In the rows, zero is written as 128.
One turn moves each row of this set onto another row. After a few examples, where does it send each row asked below?
G: [154 103 126 118 158 129 144 124 138 122 146 138 159 116 107 111 144 126
 166 116 134 115 125 108 110 106 112 131 157 126 138  99  82 141 129 173
 147 121]
B: [145 116 145  96 160 120 123 157 126 128 137 144 121 142 136 125 117 130
 156  82 142 117 131 127 146 145  90 161 133 134 126 126 130  85 149 167
 113 121]
Z: [148 102 129 125 151 136 138 123 144 121 146 142 148 111 120 103 138 145
 167 117 137 112 126 110 110 104 100 129 154 136 134  92  73 133 133 173
 146 128]
W: [130 116 152 125 136 150 113 132 149 126 148 122 144 104 144 154 120 116
 127 115 159 139 138 147 146 104 125 174 102 150 177 113  91 114 153 158
 167 127]
R: [145 110 144 113 158  89 108 126 121 131 123 140 156 140 118 125 120 117
 138 110 168 122 119 102 121 143 111 150 145 111 155 123 118 145 141 150
 146 140]
N: [133  85 122 121 132 139 121 118 143 110 149 149 146 140 133 149 124 100
 164  97 141 140 119 124 132 108 114 153 135 141 158 120 114 152 143 132
 158 142]
J: [130 116 153 127 140 148 113 136 146 117 151 137 137  87 141 158 128 121
 130 113 168 137 149 145 142 112 122 169  97 150 179 122  94 113 152 161
 151 131]
K: [140 121 156 124 139 151 125 126 143 122 143 124 138  89 146 152 124 119
 136 109 170 134 153 148 146 114 127 160 108 158 177 114  84 111 150 166
 161 126]
A: [142 119 158  95 167 112 127 155 123 120 131 140 119 140 139 132 113 131
 156  82 151 122 130 128 142 147  88 170 136 128 132 136 122  96 159 173
 118 123]
X: [134 119 158 121 144 148 121 127 133 122 151 127 138  93 146 161 124 119
 126 120 166 137 146 145 148 107 120 163 109 146 182 125  88 114 147 154
 156 119]
T: [147 124 152 101 158 122 121 154 114 123 128 137 120 130 137 131 117 139
 150  86 151 111 133 127 143 138  91 168 138 142 123 139 122  86 143 173
 115 128]
E: [147 108 121 128 160 131 150 129 143 117 147 135 165 111 121 118 143 140
 160 113 139 106 127 110 119  99 101 128 152 133 137  96  76 144 129 175
 151 132]
H: [143 103 130 122 156 130 153 133 144 110 146 124 156 115 113  98 143 134
 161 115 137 111 125 119 113 109 104 135 154 130 141  96  76 142 132 175
 157 130]
M: [151 115 153 100 164 115 122 158 121 123 133 144 124 142 131 124 115 127
 158  89 151 110 140 141 143 139  86 159 142 129 124 133 121  91 152 169
 107 134]
P: [114 123 148 132 168 129 114 131 156 116 140 131 158 122 113 128 103 110
 148  85 145 148 121 141 154 150 120 171 135 126 147 143 109 129 172 148
 152 139]

A turns into G
X turns into B
Where do these go?
N turns into P
E turns into J
Z turns into K

One turn moves each row of this set onto another row. After a few examples, where does it send each row asked below?
deg: [135 128 117 119 139 156 145 148 123 122 114 129]
Sugup: [134 158 120 139 128 112 134 138 153 137 100 128]
fiv: [134 125 117 113 133 150 132 150 118 132 127 139]
zor: [157 147 117 121 120 112 114 149 125 141 111 131]
ros: [144 124 117 114 152 108 160 143 139 148  98  95]
sop: [109 143 108 110 126  98 110 167 117 120 127 101]
zof: [ 99 150 111 116 130  95 118 159 133 118 124  99]
diguf: [137 149 109 110 122 117 126 143 133 138 141 142]
pavu: [ 92 148 109 119 138  99 134 159 144 115 117 100]
bafil: [121 115 125 102 136  88 113 164 119 103 122 118]
keke: [136 130 118 118 148  98 158 139 150 155 103 101]
zole: [119 102 123 102 146 106 136 168 125  97 112 113]
Faku: [147 114 125 116 147 120 136 149 114 153  98  97]
rorot: [129 134 123 119 145  93 142 140 150 164 110 108]
vum: [104 125 105 107 144 118 155 173 142 109 112  95]
vis: [145 159 119 133 124 106 118 143 139 140 108 130]
kun: [141 118 129 118 144 113 124 149 113 160 104 104]
vuse: [ 96 139 108 115 143 109 149 164 150 111 113  98]
Mozek: [136 162 106 121 132 119 151 126 147 121 125 122]
burob: [131 147 119 137 137 123 151 144 160 135  95 129]
Dilir: [135 152 110 126 138 134 158 129 142 112 114 119]
zeli: [138 160 106 115 123 112 138 132 143 131 135 133]
fur: [118 130 106 100 129 109 116 174 109 118 125 100]
nelut: [164 131 112 112 121 123 125 160 120 140 110 132]
lel: [120 119 104  96 134 120 131 179 113 113 122  99]
muvug: [111 132 123 115 140  80 122 151 137 100 118 115]
vatab: [113 117 105 100 140 123 147 178 126 110 116  97]
tula: [135 140 114 124 140 151 156 136 132 113 111 122]
rir: [136 136 113 109 125 134 126 150 123 140 137 145]
nor: [109 119 125 114 150  96 143 156 142  94 108 112]
zozip: [149 117 120 115 151 118 152 146 125 148  98  93]
padob: [161 120 112 111 128 134 140 166 128 137 105 133]
siz: [118 127 125 108 137  80 116 156 127 103 123 118]
Fuf: [132 125 127 120 142 102 119 146 123 167 111 110]
mili: [122 107 123 101 139  99 124 168 117 101 119 118]
pipa: [139 130 117 128 139 133 160 154 156 131  91 129]
Gafe: [106 131 125 117 144  84 135 150 142  95 111 113]
Duku: [113 110 124 109 148 104 145 163 135  93 109 111]
gove: [127 133 125 122 142  96 128 143 138 170 112 111]
Dodi: [152 120 115 117 137 138 155 164 141 133  99 131]

padob turns into vis
Duku turns into bafil
deg turns into diguf
Where do these go?
pavu turns into vatab
Fuf turns into keke

One turn moves each row of this set onto another row. After a few examples, where does it send each row asked below?
Puve: [134 116 136 142 121 106 121 123 128 149 140 156 103]
bakig: [106 135 114 123 141 122 125 105 100 128 146 128 120]
Ravar: [128 150 130 132 101 145 125 102 143 143 140 117 122]
Risu: [105 143 121 123 111 117 136 126 151 133 123 121 154]
fub: [151 123 148 139 142 128 117 117 151 142 132 129 154]
ziza: [144 153 114 137 150 131 135 113 120 154 130 133 144]
desat: [137 153 125 138 130 136 104 112 132 142 138 134 158]
Kodad: [137 131 133 130 151 160 129 114 127 134 138 127 154]
zesi: [118 129 137 124  99 123 119 140 132 119 138 160 111]
Dop: [119  90 130 118 131 131 139 127 133 147 132 136 120]
dosul: [117 123 127 123 120  95 106 135 121 141 135 115 126]
Nise: [108 161 122 118 124 153 130 118 122 124 126 118 135]
suno: [134 138 120 142 135 145 120 134 105 106 141 143 107]
Guvif: [147 131 131 124  95 102 133 125 116 118 122 140 111]
Bam: [118 129 126 129 162 110 128 116 112 105 129 141 122]
Sagis: [136 110 144 141 152 111 132 129 126 119 130 153 106]
faruz: [109 116 128 111 102 124 128 103 145 121 144 142 122]
vone: [123 123 113 134 132 124 124 119 138 121 118 175 130]
moz: [151 139 132 138 158 116 137 132 126 154 123 128 140]
Zomi: [141 140 132 149 112 140 143 118 164 113 132 139 130]
Kebe: [144 140 123 132 162 130 144 121 122 150 125 129 144]
voka: [146 112 140 116 115 111 150 126 116 108 121 127 111]
kele: [113 134 135 116 122 105 116 123 135  90 134 135 125]
geval: [101 123 134 104 114 128 127 132 116 113 147 121 118]
mepe: [118 137 129 133 103 153 149 145 138 142 134 134 129]
Topil: [122 130 138 127 130 133 148 129 143 113 138  93 136]
Rusib: [130 124 124 108 117 103 145 114 117 104 111 136 129]
virup: [125 131 118 108 104 123 146 119  99 117 123 134 120]
dum: [138 127 122 137 133 115 112  96 131 107 149 110 117]
rase: [154 151 121 144 142 131 133 117 121 160 139 127 131]
Duk: [118 125 119 132 118 116 121  96 120 151 152 137 111]
bosa: [135 137 142 132 148 135 116 146 125 139 123 137 159]
nid: [141 127 120 118  94 119 144  98 119 119 130 137 114]
gepa: [148 134 145 140 128 145 113 133 126 153 148 120 138]
mamub: [142 141 151 140 103 121 118 133 155 145 124 127 118]
vidan: [133 156 139 146 119 122 127 152 138 106 129 120 130]
dov: [138 126 160 131 136 131 138 145 151 124 112 125 122]
tiz: [131 115 147 125 120 132 133 125 138  94 145 141 104]
nikeb: [117 144 137 120 147 135 138 126 142 106 106 128 143]
rukat: [161 141 130 145 148 117 132 119 133 156 133 126 134]

tiz turns into faruz
bakig turns into Sagis
Where do these go?
dum turns into vone
virup turns into voka
Kebe turns into rukat
Kodad turns into fub
Risu turns into vidan
Nise turns into dov

